The rows of R fall into 3 groups, and each row is roughly a mix of its group's hidden directions.
R (105 x 10):
[[ 37.8  29.7   0.3 -24.6  21.1   1.7   1.1  -2.5  -2.6  17.5]
 [ 10.2  14.7  19.3  12.3  10.2  20.4 -13.8  -9.0 -30.5 -33.5]
 [ 23.6 -14.5  -8.7 -21.8   2.5  26.7  31.5  -7.8  22.2  -9.9]
 [ -6.7  -2.5  -1.4 -11.8  27.4 -22.0 -38.1 -20.1 -20.1   0.7]
 [ -1.9 -20.2  15.3 -40.6  13.3  -2.4  -1.7  32.8  -0.4 -11.6]
 [  5.2 -16.6  -4.1  15.5   0.9 -12.3  47.0 -17.1   2.9  21.4]
 [ 29.5   8.9  -2.1   2.8  22.4  22.3 -34.6  -6.7 -21.5  -5.2]
 [ 11.5  14.0 -18.6  17.1 -37.7  24.0  21.7 -10.5 -11.3   3.5]
 [ -1.4  38.8 -23.8 -33.5  -3.4   7.0  -1.5  -5.5 -11.8  16.1]
 [ 32.8  17.5 -16.4 -29.5 -10.7  -2.4   5.0 -19.1 -14.5  21.1]
 [ 33.6  -1.8   9.5  -7.4 -34.8 -18.7  11.1  -9.3   6.2 -24.5]
 [ -4.8  29.6 -22.5 -34.3  19.5 -10.7  10.6 -18.1  -7.6 -10.5]
 [  2.6  15.7   9.4  34.6 -26.4   8.7  13.0 -23.5 -19.1  17.1]
 [ 15.7   7.4 -16.1  45.5   6.5  -9.2  23.5 -12.4  -9.8  11.3]
 [ 30.5   3.1  17.1  43.2 -15.4 -10.5   2.1  -1.9  12.5   8.7]
 [ -2.6  -9.6  13.2   9.9   2.7   2.6  28.7  30.3  38.2 -10.2]
 [-34.9  27.9  19.1 -12.6 -23.8  12.5   0.2  10.7  18.1   3.3]
 [  3.0 -40.4  27.2  14.1   4.4   5.9 -26.3 -13.6  13.0   1.5]
 [-29.0 -18.8  30.7 -33.1   6.9   1.2  -6.3  17.7   6.1  -3.9]
 [ 12.9 -17.2 -26.8  -0.2 -25.1 -27.8  30.6   7.6   5.6  -8.8]
 [  1.7  -0.5  30.9  20.2  11.7 -25.9 -20.0  10.0 -14.5 -28.3]
 [  4.5  20.5  -1.7 -15.0  43.8  -1.3 -13.3   9.4  13.6  25.4]
 [ 24.4  11.4   7.2 -16.2 -18.4  24.6 -24.1  24.3  16.8  15.7]
 [ -7.8   9.6 -10.3  30.7  12.1  38.9 -21.5  -2.3   6.9  17.6]
 [ 12.9  -7.4  36.4   5.2 -16.5   7.6 -14.0  -4.1  -2.1 -39.6]
 [-12.3 -21.1   0.3  36.2  37.5   0.0  13.8  -9.3   3.3   9.2]
 [-18.9  -2.7  19.0  14.9  24.3 -30.1 -31.0   5.0 -10.5 -12.2]
 [-13.1   0.5  24.6 -15.1  27.6 -30.1 -22.6  16.5  14.9  -1.9]
 [ -2.4   9.1 -24.2   4.7 -14.0  25.6  -8.3  -1.4  16.8  42.2]
 [-15.5  -6.0  -5.6  -9.5  25.8  -0.3 -34.5 -23.0 -19.5 -22.9]
 [-19.4 -11.0   4.4 -25.0  21.4 -24.1 -14.9  14.3  25.9  20.1]
 [-10.9 -12.7  -6.0  -5.3 -36.4  26.3  27.4   2.5   3.0 -23.7]
 [-12.2  -8.6   1.6 -13.5  28.5 -13.7  41.5  -5.7  16.7 -15.7]
 [ -7.8 -28.9  14.4  -8.9   4.1  -1.3 -36.3   2.2  28.7  18.2]
 [-11.1  -0.2   6.1  39.5 -16.8  22.7 -28.6   3.8 -18.2  -2.5]
 [-33.4  -6.4 -20.8 -14.9  -6.2  14.5  10.7 -22.9  31.4  -2.9]
 [-14.6   3.6  18.3  36.0  20.0  -5.8 -15.3  -6.1 -25.0 -22.3]
 [  7.4  -5.9   9.4  31.4  -7.6  28.2 -16.6  28.1  24.3   4.6]
 [ -5.8 -12.6  11.1 -21.9  25.3 -16.5   0.6  10.3  22.4 -37.0]
 [ 13.6  18.3 -11.1 -22.2   5.9 -21.2 -39.4  -1.9  12.3 -19.0]
 [-37.6 -30.6  26.6 -17.4   0.6   8.8   1.1   1.9  -8.0 -13.5]
 [-20.5 -22.7 -37.4  19.4 -17.2  11.9 -15.4  -2.6  -8.3  14.9]
 [ 30.2 -30.7  27.3   0.2   6.8   2.7   8.6   6.8  15.9 -25.7]
 [-28.5  17.0  -1.6  27.0  25.1   4.7  -1.9  -6.4 -13.1  31.5]
 [  6.7 -14.3  10.6  17.3  23.3 -41.6  -3.6   2.1  19.2 -19.2]
 [-10.1 -43.6   6.2  13.5  -9.5  16.7  12.1  -1.0  26.2 -16.1]
 [ -1.2 -24.7  -9.3  39.9  -3.5   8.4   9.1 -13.2  32.1  -5.0]
 [ 15.2   7.5  23.6  28.1 -26.3 -14.3 -21.8  17.4 -18.5   6.4]
 [ -6.0  14.0  20.9  19.4   9.3  23.2 -11.4  -7.5 -27.7 -32.6]
 [  1.9 -11.2  -5.5  -5.6 -42.3  29.4  23.7   3.8   3.1 -16.0]
 [ -9.8  15.4 -23.1 -17.6 -17.5 -12.3  29.8  -5.5 -33.3   5.2]
 [-34.4   5.6 -24.7 -26.1  -2.8 -21.3  -8.9  16.2 -18.9  -4.4]
 [  6.4 -43.9  14.0  19.3   8.1  -5.3  -0.8  11.5  -6.1 -29.8]
 [ 28.1 -19.3  20.0  11.0  13.2 -28.4  -8.5  23.1  12.0 -16.7]
 [ 26.8  19.2  -2.2  16.4 -19.9  -9.7  38.4  -8.1  -5.8  16.2]
 [ 10.5 -19.2  26.5   9.4   0.1 -23.9 -25.2   1.7 -12.7 -32.3]
 [ 19.8 -28.3  21.5   7.3  16.2  -9.3  22.1 -28.1  -1.7  18.7]
 [ -0.6 -19.1  19.9  16.6  29.3  18.7 -32.2 -12.0   8.4  13.7]
 [ -1.1  -5.9  10.4 -30.0  16.8 -42.2 -10.6  -7.2  -9.7 -18.1]
 [-14.9 -19.9 -30.3   0.5  21.6  34.7 -19.1   9.5  -3.0  -4.2]
 [ -8.1 -16.8   4.9  -3.4  30.1 -30.0  -1.3 -29.0 -20.6  15.2]
 [ 19.1  32.0 -18.1  14.3  -8.5  31.6  -1.8  -3.7 -24.3  -9.3]
 [ 11.4  23.6 -21.5 -20.2  31.5  -7.1 -18.8  21.8 -12.6  10.0]
 [ -6.7  11.1   4.5  15.5  -7.0  -9.2 -46.9  -2.7 -30.0   3.9]
 [-29.3 -32.7  15.8  11.7   0.3  34.2   5.7   8.8   1.5   9.4]
 [-16.8 -20.9  33.0  21.5 -22.8  14.4  -2.4 -15.0  -2.8 -21.2]
 [ -3.7 -35.2   2.4  18.7 -23.8  19.0 -20.2  -6.3  -7.9  25.4]
 [ -2.9  15.6 -13.3   2.2  -8.6  -9.4  47.2  -9.0 -27.8  -3.0]
 [-19.5  21.6   5.4 -22.4  11.7   8.0   0.0   8.7 -39.5  21.6]
 [ 15.1 -23.8  18.1  28.1   3.5   9.4   1.8 -22.8 -24.3 -23.6]
 [ 27.3 -10.7  26.6  13.4 -25.8  -9.9 -26.7   6.8 -20.0  -4.2]
 [-19.1 -41.8  -8.3 -22.1  12.2  -6.7   0.9 -14.4  13.6  20.6]
 [ 28.5   5.6  12.6  14.3 -17.1 -13.2  25.4 -12.6 -26.8  22.2]
 [  8.6 -30.5 -14.1 -20.1  -5.2  28.3  19.1  19.0 -17.0 -15.5]
 [-21.1  -6.1   8.0  37.1   2.9   1.0 -12.3 -24.7 -30.9  -6.7]
 [ 21.7  23.0  16.2 -18.7  13.1  15.3 -35.4   1.4 -14.5 -14.2]
 [ -3.3  23.4 -21.9 -41.1   1.2  15.1   4.4  10.8  13.4  20.3]
 [ -2.7 -18.1 -11.8 -16.2  -9.3  11.3  31.6   9.9  35.1  20.4]
 [ 24.4 -12.8  34.7  19.8 -21.6 -11.1  -1.4   3.0 -22.7 -14.7]
 [-17.6  -9.2 -37.2 -26.3  -4.4  29.5  10.4 -10.7   1.6 -10.1]
 [-29.1 -13.7 -11.2   6.2   8.7   6.9  26.0   9.8  31.3  24.8]
 [-35.5 -20.6  11.6  -4.9 -25.6  -9.7   7.8   1.3  26.8  17.6]
 [ 38.1   3.4  15.9   1.7  -4.8  -5.2  -1.2   8.0   2.5 -43.0]
 [ 36.3   9.8  16.0  -9.7  -5.2 -37.8   0.2   8.3 -11.4 -16.6]
 [  9.6   1.1  38.0 -12.3  34.4 -14.7  -7.7  -0.3  -4.1 -22.8]
 [-27.1 -38.3  16.2 -11.9 -14.1  -8.7 -14.2 -15.9  -1.4  18.8]
 [ 18.4  -7.4 -13.9  12.5 -26.0   4.8   3.0  -7.6 -33.2 -32.8]
 [-11.8 -13.7  25.4  48.9  -6.4   0.8  -3.5 -14.5   5.7   5.4]
 [-20.9 -24.7  -3.5  14.0  -4.6  20.5 -38.7  11.3  14.8  12.0]
 [ 10.5 -20.0  20.1   6.0  11.5 -18.8 -23.1  17.4  34.8 -14.2]
 [  8.1  13.9  15.5  11.3  36.7  -9.3  12.8  20.6  26.7 -18.0]
 [  8.8 -33.8  19.1  15.8  31.9   7.9   7.2   4.3  26.0  -5.3]
 [  5.3 -15.5 -12.0 -32.9 -19.9 -11.2  29.7 -12.2   3.1  25.1]
 [ 16.2  24.3   1.1  13.2  -1.1  11.2  44.5 -16.9 -14.4   7.8]
 [-27.7 -20.9   3.5  21.9  15.9 -16.4   3.5 -17.5 -14.6  30.6]
 [  5.2   1.2 -16.1  -7.0 -18.6  38.5  34.5  -0.9  13.6 -12.2]
 [ 11.2 -20.4  -3.8 -17.0 -15.1 -17.8  -3.5 -13.4   8.5 -45.1]
 [  5.0   9.6  -0.7  45.0  13.2 -19.8  -3.2 -10.8  25.9  13.4]
 [ 20.0  32.9   9.1  32.8   1.1   2.9 -15.7  -2.0 -28.0   1.6]
 [-21.0 -36.6  19.6  -4.2  17.5 -24.3   2.3  -6.0  16.7  17.1]
 [  3.8 -29.3  27.8  27.8  -0.8   8.3  22.7   7.9   6.7 -24.1]
 [ 12.2 -20.3  -6.8 -12.5  -7.8  13.2  37.4   2.9  28.8  21.4]
 [ 25.1  17.4 -14.4 -17.5  11.2  15.1 -37.1   0.0 -22.6   1.2]
 [ 42.5  21.0   9.5 -11.5   0.0  18.4 -26.9   1.4  -2.0 -12.4]
 [ 15.5  -1.0  22.1  22.2   1.1 -34.5 -23.7  -7.9 -12.7 -22.3]]
Here is one row of each group, with its name. Which group are the others in?
[ -0.2  36.5   2.1  19.2 -12.5 -10.2  19.1 -22.4  -9.6  27.7] -> (11)
[ 13.9  24.3  -3.1 -15.5  41.2  -8.0 -18.4 -10.4  -3.2 -21.0] -> (66)
[-36.6 -32.9  15.5  16.0  -9.9 -14.9  18.3  -6.8   4.1  -6.9] -> (8)

[-20.5  -1.5  26.9  -8.1  31.6 -18.9 -11.5  18.9 -24.5   5.3] -> (11)
[ 20.5 -28.2  33.6  16.0 -18.3   7.3  -2.5 -17.4   4.2 -19.3] -> (8)
[-14.8  16.1   7.8 -33.5 -26.4 -16.2  11.8   2.2 -24.0 -18.6] -> (8)
[  6.4 -17.2  -5.8  43.5  12.7   6.0 -32.0  -1.5  10.1  -9.8] -> (11)
[-13.3  -8.9   7.6  37.4 -20.5  32.7 -11.1  10.1  -4.8 -15.5] -> (66)
[ 10.2 -20.8  24.8   5.3  38.1 -24.3 -18.5  -4.5  -0.3 -10.3] -> (66)
[ 15.3  16.8  -1.2 -36.3  28.5 -11.0 -22.4  10.3   5.0  16.8] -> (8)
[ 29.5 -10.5   6.4  11.9  48.0 -12.5   4.4  -1.8   5.4  -3.1] -> (8)
[-24.9 -17.3  18.6  14.9  35.5  -5.3 -19.0  14.7 -18.3   0.1] -> (11)
[  3.2  25.4  17.6  29.3 -15.0  31.3  16.0  -5.8  -1.0 -19.2] -> (8)
[ 6.9 -2.3 -0.5 27.1 -5.2 30.7 16.1 20.0 29.4 20.0] -> (66)
